Rotation paths and how fast each direction turns (degrees per step)
Each turn is a multiple of 5 degrees from 10 to 175, or 0.
Each row of a path follows its step; steps can be skipped.

step 0: [ -7 -17 -23 -10 -15   0 -10  36  -9  -3  30  11  23 -25 -41  23  21   3
 -52 -12  -4 -34  15   0  19 -12   6 -30  15 -16   6   1 -10  12  24  -8
  20 -24 -26  11  19  19  13 -31   7  30  -8 -11  16 -20 -14   0   0 -29]
step 1: [ 16 -35  -1  -2 -13   9   5   1  39   2 -28 -18   0  37   9  38  12  22
  10  12  26 -17 -20 -18 -18 -42  15  16  -7  -2 -14  -3 -30   2 -15  16
  30 -17  -6   3  16   3 -19  11 -15  48  12 -18   8  44  -9 -13   4  -6]
step 2: [ 14  -3 -24 -32  -5  22  25   2 -11   8 -18   1   4  11 -45  -2 -18   1
  -8 -17  10  23  16   5 -23 -18  23 -29  24  39  16  22  -5  15  22  -7
  13  -8   7   2  13 -20  15   6  42  -2  37  36  19   8 -31   8   5  32]
step 4: [  4 -10  17  14  -3  27 -26  16 -10   2  28   3 -20  17  -7 -23  44  15
   1 -32 -11  -7  -1 -34  26 -16  11  -3  25  21  -4   3   4  20  37  12
  20 -39   4  31  17  15   6 -25  -3  16  31  -9  -9  -8 -40 -17  15 -23]
step 6: [ 10  19  26 -24  25   6 -13  26  17  33 -37 -11  12  39 -25  -1 -18  25
  23   1 -29  -1   3   5 -17  -3   6  -5  18  22  -4  27   4   9   2 -13
  -1  30   0  27  -5 -11   0  29  34   3  34   8  11  23 -26 -16  31 -25]
step 7: [ 35  -6  13  -2  27  17   6  -4  18 -29  30  -9  -4 -28 -10  -2 -35 -36
 -12 -26 -29  31 -11   9   6  12  23   8  46   3  32   5  -5 -18 -20   7
  12 -17  17  11   9 -20  -8 -17  -3 -15  10 -15  41 -14 -30   5  -4 -24]
step 10: [-32   8   4 -38   3  11 -10 -22  52   3   9  12  -2  59   6  20 -36  39
  -7   0 -29  -4   5  30 -14   0  26  13  -3  -9  13  16  -7 -35 -29   4
  10  -3  10   2  -4 -14   0  21  -3 -15  17  21  11  19 -12   9  17 -12]
step 12: [ -8 -25  22 -29   7  11  17 -19  23   3  31  -8 -11 -11   9   4   8 -20
  -8   3   1 -26  14   3  16   7   0  22   3 -17  -2 -24  -8  17 -19  31
  73 -26 -10   3  38  17   7  31  -1 -17 -14 -18   6   5  18 -27  15 -23]
step 13: [ -2 -17 -18  17 -37   4  17  22  -9   7  35  -2  -6  24  -1  29   4  50
 -11 -14  -5 -31  14  17 -23 -36 -23 -28  15  48   3  -7  12   2  17  33
  15  -4   6  25 -19   5   5  16  -3  -5 -11  30  24   1 -10 -20  -5   1]
step 14: [-22 -19   3 -29   1  -6  -5  -8  16  16 -15 -51   7  14 -34  58  -3   3
 -34 -10  -4  27  17   3 -42 -13  25  31 -24 -16  46   7   3 -20  -5  11
  -6  -5  14 -15  12   7  17  10  -1 -14  -1  -4  -6  19  -5  -3  -3 -12]
step 20: [  1  -2  -1  22   0  33  12  -3  -7  31  17  14 -37 -22  14 -14   8  14
  -7 -15  25  17 -24 -28   6   3 -22  41  34  37  27  23   3  32   8 -14
   0 -16   9  32  27  -2 -35   7  -7  -8   9 -29  19   2  -7 -16  -4 -20]
[ -1   4  -6  -9  -6   2   5 -10  -3   0   1   8  -6   3   4   0  -2  -5
  -6  -1   5   5  -9   1  -1   4  -1   3  -7  16   2   2  -4   0  12   1
  11   2  -4  -3   2   2   5  -1 -11   7   2  11  -7   3   5  -1   8 -10]
40
[ -2  -7  -2  -9   6   3 -10 -10   2  -5  -2  -1   3   7   2 -12   5   6
 -12  -2   2  -7   2  -3   0   6  -1   2  -3   5   4  -5   0  -4  -3   3
  -3  11   1   4  14   0   5   7  13   2   4  -6 -10   0   0  -1  -7  -1]
170
[  5  -7   2  -8   8   9   5   3   5   0  -1  15  11   5   8   4  -4   9
  -1   1   3   0  -6  -1   2  -1  -2  -4  -2  -6  -2  11  11   2   5  -7
  -2   4  -4 -11   5   8  -1  -5  -1  -1  -6 -11   3  -2  -3   1   8  -3]
70
[ 12   0  -3  -1  -3   3 -12   4   7 -12  -7   0  -4   5  -4  -1  -2  -3
   8   8  -5   1  -1   5  -5  -5  -7  -1   2   2   1   3  -9   2  -5 -10
   8  -7  -7   5   8  10   7 -11   7   2  -3   5  -4  -4  -5   4  -1   0]
10
[  8   3   0   8   9  -1   0   1   2   5   0   7  -3  -3   4   2   4   0
  -8  -8   6   1  -4   2   2   2   8  -6   3 -12  -7   0  -3  -1  -3   4
   2  -8  -4   5   9  -4   0 -11  -1   1  -2   4 -15   1   7 -19  -4  -2]
95
[  7  -5   5  -4   0 -11   3  -7  -7  -3  -6 -10 -11   3   7  -3   4   0
  -3   5  -2   6   3  10   1 -11  10   3   4  -8  -2   0  13  10   1   2
  -6   8  -5   4  -3   8   3   0  -3  10   5  -1   1  -3  -2  -3   2  -6]
140

step 1: [ 19  21   7 -15   5  -9  -4  11  -9  -4 -10 -40 -20  36   5 -10  32 -37
  31 -21 -11 -19   9 -17  26  26  16 -14  27  -1  -1 -18  -7   3  22  30
   0  10   0  29  -4  10 -37   3   8 -27 -26 -20 -17   3  27  39  -7 -22]
step 4: [ 26  13  17   8   5   3  -5   8 -30 -21 -15 -47  50 -13 -16 -33  16  -3
  17  16 -23   8 -40  27  21 -12   2  27  23 -13  13   0   5  -6  -1  26
   5   9 -12   7 -35  -5 -23   9  -7  -4  -3   3 -37 -20  11  11 -24 -22]
step 5: [ 14   0   5 -15  32  12  14   5  12   6  -3 -15   5   7  50  -2  46  -1
  18 -34 -38 -36   5   4  31  29 -29  24  19 -17 -11 -19   4   9  -3  21
   3 -11  13  22   7   8   0 -15 -25   7  24  -5  12  14  13  45   9   2]
step 8: [ 35  -9  11 -29   8  21   2 -10  12 -22 -20 -32  10   1 -15  -7  22   8
  25  11 -10  -7  -6  -5  16  24   0  25   1   1  28 -33   8 -36  -5  12
   2 -20  15  -7 -24 -11 -19  30   6  28 -15  10 -19 -30  36  50  19  17]
step 11: [ 29   3  -6  15  38   0  -5 -24  31  12 -18 -46  10  15  19 -14   4 -23
  13 -20 -37 -13 -22  -2 -46  -7  23  19   7 -30   6  -9  -4 -13 -29  29
   2  -3  -4 -19 -16  22 -30  -5  -1  12  25   8 -29   7  14   9   4  13]
step 12: [  7   4  17 -42  29 -22  15  10 -45 -26 -20 -33  15  -8   7  21  46  -3
  14  -9 -12  -2 -23   8  20  19  22  33  14  -4  33  -5  -2  19  -8  17
   3 -12  -9  -7 -22  17  17  11   0  16 -22 -27   0 -17   8  17  11 -31]
step 14: [ 19  -3  18 -18  25 -23  11  22  34 -34  -7  -6   4 -25 -12 -18  23 -14
 -12   5 -13   2 -21 -48  -8  -3   3  -4  21 -28   2 -49 -22  13 -11  31
   4  -9  -2 -23  15  -1  -8  22  25 -12 -11 -18 -35   3  32 -11  17 -11]
step 16: [ 40   2  12 -18  13  22  -2  16  -5  -4 -26 -30   9  12  -9  17  67   2
  26   6 -10 -13 -16  19  46  -2  -2  -4  17   9  -3 -23 -15  -5  -6  32
  32  17   1  14  -7  -5 -21  16   2  12  -2 -13 -31   0  27  -9 -26   8]
step 17: [ -4  28  -9  10  40  -3  25   5  23 -27   5 -23  35   1  14 -25  14 -13
  12 -18 -20 -26 -15 -20   1  34 -13  27  30 -20  -9  14  15   7   8  14
  11  16 -12   5  44 -20 -17 -18 -13 -27  22 -19  -9  -9  15  27  13 -26]
step 18: [ 62 -15  14  15  26  -6  27  37  -2   1  -6  -5  28 -11   7  -5  17 -14
 -24 -16  -5   7  -5  14  -7 -31  -7  22  23  -3  19 -45 -14  28 -41   8
   0 -32   7   0 -18  -1   5 -14  -8  -6   6 -31 -27  -3   3  16   6  13]
step 20: [ 25 -41  -4 -28  27   1  -3   6   4  -8   2  -7   8 -23   1 -10  34   4
  29  13 -31 -12  -2   5  28  21   8  27  28   7  -2 -32 -13 -16  28  20
 -10 -10  22  24 -18 -12   2 -11  -6  -8   4 -35  -7 -32  31  34   9 -32]
[ -2  -1   1  -3   0  13   7  -3   8  -4  -3  11   0   8  -6   0  -6  -5
   3   5  10  -4   0   5   7   6   0   2   2   4   0  -1  -3  -8   3   1
   5   7  -3 -11  -1 -10 -11  13  -2 -10  -3  -3  -5   6   3  -4  -5   6]
55
[  6  -7  -4   9   1   4  -3  -6  -1   6   6  -6   1   9  -9 -10  -6   1
 -10   7  -2   4  -1   5 -11  -1   3   7   6   1   2   0   1 -10   9  -8
   9   1  -3   5  -3  -3  -5  -3  -6   0   6  -3   3 -15   3  -1   0  -5]
160
[ -6   8   6   3  11   8   1  -7   0  -7   3   5   6 -10   3  -1  -5  -2
  -5  -8  -1   1  -2   2   6   7  -9   5   0   4   2  -6   4  -5   3  -4
  -3   2  -2  -1  -3  10   7   0   1   0   0  -3  14  -1  11 -14   2 -12]
145
[ -4   1  11   3  -1   2  -6  -4  -8  -3   1  -6   0   2  -4  -1   3  -3
   3   5   1  -7  -1   4   1 -14  -4  -9  -1   9 -13  -9  12   8  -3  -9
   4  -2  -5   4  -3   8  -6  10  -7  -8   1  -2   2   3  -1   5   2   3]
125
[ -3  -4   2  -1  -6   4  10   9  -1   2  -6   8   3  11   0   4  -2   5
   3   5   6   2 -10   2  -1   0   1  -5  -1   4  14  -2  11  11   6   2
   4  -1   4  -1  -1  11  -7  -7   1  11  10  -8   3   3   1  -5   6  -2]
115
[ -1 -11   7   8  -3  -6   0  -1  -3 -13   1   7  -9   4  -5   1   7  -3
  -3  -8  -5   3  -2   1   7   2   6   3  -5   5   1 -12 -11  -1  -1   6
   2  -2   5  15  -6  -2   4   4   2   0   3 -10  -3  -4  -4  -8   4   7]
175

step 1: [-11  35 -26 -22  -3  -4  46   2 -10   8  -7 -40  36   5  -3   4   6 -24
 -14  12 -36  12  18 -25  39 -32 -17   6  16 -12  -1  40  23  29 -20 -12
 -17 -31  11  18  -9   8  -1 -10 -35 -21  -3   8  -3  -1  41   7   9  -2]
step 2: [-11  -1 -28 -21  18 -22  -5  -8  33  15 -24  27 -18 -18  10  24  28   3
  -2  17  16 -16  12  23  -7 -23 -31 -16  10 -17  40   2   8 -23  -9 -48
  -3   2  26  28 -15  38   1 -15  -4  -9  39   9 -10 -26  21   8  38  20]
step 6: [ -6 -11   2  -6  24   5  16 -13  11   1 -34  34  36  26 -20  37  14   1
  -5 -17  41 -18  34  11 -17  -9 -10  15 -14 -21  26 -32  -8 -17  -1   1
  40 -12   4 -27 -37   2   9 -14 -30 -12  39 -21  32 -16   6  -7  12 -10]
step 9: [ -9 -11 -27 -27   1  -3   3   6 -22  -5  24  20   9   9 -38  12  44 -11
 -30   0 -21   2 -16  18  12 -38 -38  -2 -12   4 -24   9 -12  10  -4  18
  25   4  -4 -28 -23  48 -28  32 -31   6  17   4  27  -9  21 -12  21  25]
step 11: [-21  41 -25  -9   8 -27  28  22  -7  38   5  24 -12 -14  13  23  16  14
  10  32 -12   5   4 -20  35   7   4  10  46 -15  32  -2  10  -4 -20 -25
 -12   1  48  22  -9   9  27 -20  10  -6   9  -6 -41   3  13  18  19  10]
step 12: [  1  -2 -18 -19 -14   2  11   9 -10  11  -3 -21  12   5   2 -21  11  -9
  -3  15 -28   7  41  51 -12 -14   0  -1  18  17   0 -10  10 -36   5 -27
  22   8   1   2   6  47  -3 -16  14  38  75 -14 -13  -9  -8 -17  17  26]
step 13: [-42   5 -14 -32 -17 -11  41   0  16  23 -18 -31   4  -8   0  -7  31  -1
  35  -5  11   8  20  12 -17 -13  -1  10 -26  19 -39  -9 -33  17 -12  23
  -5 -10 -10 -18 -26   3 -23  14 -50  -7  23  38  15  -3 -15  10   0  29]
step 14: [ -1 -19  -6 -41   6   4  33  -4  31  18 -42  21  14   4   5   2  -9   6
  -7  30  16 -13 -18 -10  15  -4 -20  30  11  12  13   3 -34  -1   8  -4
  12 -14  34 -10  15 -56   6  -7  -9 -41 -11 -13 -16  -9 -25  -5  50  25]
step 15: [-13  18  10  35  -7  28  23  19  -8   9  24  15  46  27  -7  26 -11   5
  -3  17   7  -1  25  -9   7 -26 -11  32  33 -24  20 -27  10  -8 -23   4
  45  -5  23 -12 -22   6  25   4 -20  17  25 -45  -9   3  -2   4  34  -2]
step 17: [-15   4 -17 -22  28  12  42  23 -33  23 -29  21   5 -19  -8  -2  26  19
   2   4  14  21   6 -16 -10  -9 -30 -14 -38   4 -21 -11  19  -5   1  37
 -32  -2  20 -24  16  19 -28 -19   3 -22 -30  25 -13 -27 -19  18  32  18]
step 19: [ 15  23 -19 -17   1  -1  10   9   6   1  25 -17  27  13   0   7   9 -37
   2  30 -17  27  11  -2  27 -16 -23   3  20   4   5 -22  17  39 -31 -31
   3  24  20  18 -44   7 -43  18 -49  22   8 -17  11  -1  32 -14  17 -15]
[-10   1   1  -1  -7   2 -12   2  -3   3  -3  -3  -3   8   4  -3   3   4
  11  -5 -12   5   0  -3 -11  -7 -10   2   0   2  -5  -1   4   0  -4 -13
   5  -7  -2   0   3   7  -1   3   3  -6   1   1   7  -1   8 -11   6 -10]
100
[ -6  -2   9   7   8 -10  -3  -5   2  -2   5  -1   5  -3   0   4  -7   9
   6  -2   6   5   3   3   6  -3  12  -3   5   3  11  -3   8   6  -5  -5
   0  -4  -2  -4  -3   8  -3 -12   5  -5   4  -6  -8 -13   6  -2   0   1]
80
[  4  -9   0   5  -7   7   4  -5  -3  -4   2   5  -1   6   3   5  10   3
  -2   2   2   0  -7  12  -4 -13   4  -7  -2  -6   3  -7  -2  -3  -2 -13
  -3  -4   2  -7  -8  -3 -10   1  -5  12   3   1  -5   7   1  -3 -10   2]
110
[  2   5   2   1   7 -10  -1   1  -3  -1  -9  -7   2  -6   2   6  -4  -7
   5  -8   3   6  -1   0  -3   2  -5   3  -3   4  -4 -11  -6   7   9  -1
  -5   9   9 -13  -4   3   4  -1  -7   2  -3   3   5   1   0 -16 -12   4]
110
[ -1   2   5   0   0  -8   9   0   6   1   6 -12  -1  -3   0 -10   7  -2
   0   0  13  14  -7  -7  -1   3  -5 -19   4   0  -1   1   1  -7   1 -10
  -2  -7   0   5  -6  -5   3   3  -3  -3  -6  -2   4   0  -7   1   3  -3]
120
[ -3  -4   4  -8  -4   5   0   8   0   3  -4  -3   5  -6  -3  -2   5   1
   5   2   3  -7  -6  -5   0  -3  -6  -1  -2  -4   4  -5   5  15  -3  -5
 -12  -8   9   4  16  -5   4  -4   8  -4  -2  -2   1   1   3   7 -10  10]
115

step 1: [  7 -31 -23  -6  -3  15  31 -24 -15 -39  14 -10  34 -19  -6   5 -25  18
  15   9   3 -30  -7  -4   2  18 -20 -14 -37  17  -6   8 -20  16 -17 -16
 -18  16 -24   5  29  53  17   5  10  14  20   2 -20  -7   4 -21 -32  26]
step 3: [ 35  -3  -3  12 -37 -13 -38   6   7   1   7  12   9  22 -26  -9  -9  18
  28  18  19   4   2 -35  -1   7 -12 -11 -12  47 -24  -8  -6  39   5  -1
 -27 -24  -4  18  15  18 -28  -8 -14 -37 -10   2  15  30 -27   0  33  -6]
step 4: [  4 -17  17  -7   4  21  20 -38  -9 -14   4  17   9 -11   8  -3 -18   6
  -5  -6 -24  41  30  22   9   1 -31   4   3  30 -25  10 -20  32 -33 -34
  13  26  14  -2 -24  15   4   2   3  19  -4 -20  -8   1   6 -23   0  64]
step 6: [ 22  21  17  -6   0 -15 -47  17  29 -10   3   7  11 -18  -7   6   8 -21
  20  30  23  25  24  14 -28  39  -6  30  -8  26   7 -11  -9   8  32 -20
  14   7 -36   9 -18  -5 -40  -1 -12 -17   9  -1  -8  25 -14  21  11  31]
step 8: [  2  22  -8 -28   2  27   9  33   7  -6 -17 -23 -18  14  -5  -1 -19  11
 -36 -10  -3  -1  -6 -18  26  23 -13  37  16  12 -27  11 -31  23   3 -18
  22  43 -11  17  10 -30 -32   2  -8  20   2 -11  -9 -16   3   0 -55 -15]
step 13: [ -8 -34 -20   0  16 -10  17  24 -14  16   2  43  27   9 -12 -22  18  21
   3  21  22  -4  15 -12 -24  25  19  13  -3   5 -18   4  19  30  -8 -11
 -26  11  11  34 -20  50  -2 -31  -8  -6   4 -39  13 -20 -19 -19  24   2]
step 14: [ 18 -16   8 -36   8  15   0   4  22  -1  -2 -16 -15  -4   5   9  -5   7
 -18  11   4  10  20 -28  35  30 -24  14  -2  -3 -18  -4 -20 -12  17  -8
  26   9 -54 -19 -26  38  -9  17  -1  14 -12  31 -27  -1   2 -52  -3  33]
step 16: [  1  16 -19   9  32  -3 -30  30  16  28 -24  36  24 -14 -23  -2 -38   5
 -28  11   1  25  36   7  12 -22  -2  16  -9  15 -20  35   5  41   8 -11
   3  17   1  12 -12  24 -43   9  -4   2  17 -12   6   0 -30  -3  14 -15]
step 17: [  7 -34 -18 -36   1 -19  12 -24 -20  14  -6  -9 -21 -25   4   4   3 -18
  -9   8  30  10  10  -5  26  21 -41  30   0 -13  -7  -7  -8 -24 -19 -17
  20  -9   8  13 -19  22  34 -20 -18  35  42  -9 -17   6 -24 -21 -30  10]
step 18: [  4  16   6 -11  16   6   2  34   6 -21   6 -17   8  -7  16   9 -17  30
  -6  32  10 -33 -12 -15   4  -6  21  29  12 -22  24 -32  -2  10  32 -12
  46 -26  19 -10  19  10 -55  24  -2   9  23   8  10  -5  10  17 -30  15]
step 19: [ 18 -30 -18  16   4 -33 -17   7   0  19  13  37  18 -23   6  -7  17  -5
  -5  19  14   3   9   4  15  -1  25  53  -7  29  -9  43 -32 -15  -1  18
  -9   6  -1  11  -9 -21 -17  -3 -25 -24   9   7  46 -11 -37  14  13  -6]
[ -1   0   3  -5  -9   1  -8 -10  -3   0  -7  10  11   1   1  -9   2   9
 -10   2   0   3   1  -5   5  -2  -3  -2  11   1   1   8  -2  -1  -9  -4
  10   0  -2  -6  13  -7   0   3  -5  -7  -7   3  -2   0   0   9   7  -5]
90
[ -1  -7  -3  -7  -7  -7   7 -10  -4   5  -8  -2   4   9  -1   2   1  -2
  -4  -2   5   0  -1   1  -7   8  -4  -5 -12  -4   2  -6  -9   3  -2  11
  -5  -4   2  -7  -3  -4  -3  -9  -8  -1   8  -2  12 -12  -2   4   4  -1]
175
[ -7  -1  -1  -6  -2  11  -5   4  -4   3   7 -10  -9  -9  -2 -11 -12   3
  -6  -4   2   2  -1   4 -11  -1  -2 -10  -7   1   6   5  -2   2   4  -4
  10  -1  -3  -4  -6   2 -12  12  -4  -7   0   0   1  -4   3  -4   4  -2]
175
[ -7   3  10 -10  -5  -7   0  11  -2  -3  -4   2   7   6  -9   5  -7  -7
 -12  -4   3   2  -5  14   6  -2  -6   6   2  -6   2   2   9  -4   1  -4
  -3   0 -10  -5  -7   3  -2  -4   1  -6   4  -5  -2   9   0   1  -3  -1]
40
[ -2  -1   0  -4   4   0  -2   5  -1  -1   3   0  -5  -8   5  -5   9  -1
   7  -1  -3   6  -5   7   1  14  -3   6   9  -1   1   8  -2   0  -4  -8
 -10   2   6  -7  -8 -17   4   3 -11  -1   1 -11  -4  -5  -4   1   0   7]
170
[  1   7  -1   3  -1   3  -3  -1  12   7   2   0   3   8  -2  -1  -2   7
   4  -5  -2   4  10  10   4   9  -3   1   6  -4   5  -3   1  -2  -7  12
  14  12  -1   0  -7  -6 -11  -1  10   6   3   2   1  -2   3   1  -3  10]
175
[ -5  11   5   7   5   1  -7   0  10  -1  -1 -11   7   3   5  -2   4   4
  -6   7   0  -4  -2   4   3   1  10  -1  -8   2  -6  -1  -2 -11  -6 -10
  -6  -5  -4   8   1  -8  -5   2  -6   0   7   1  12  -2   9   1  -1  -5]
110
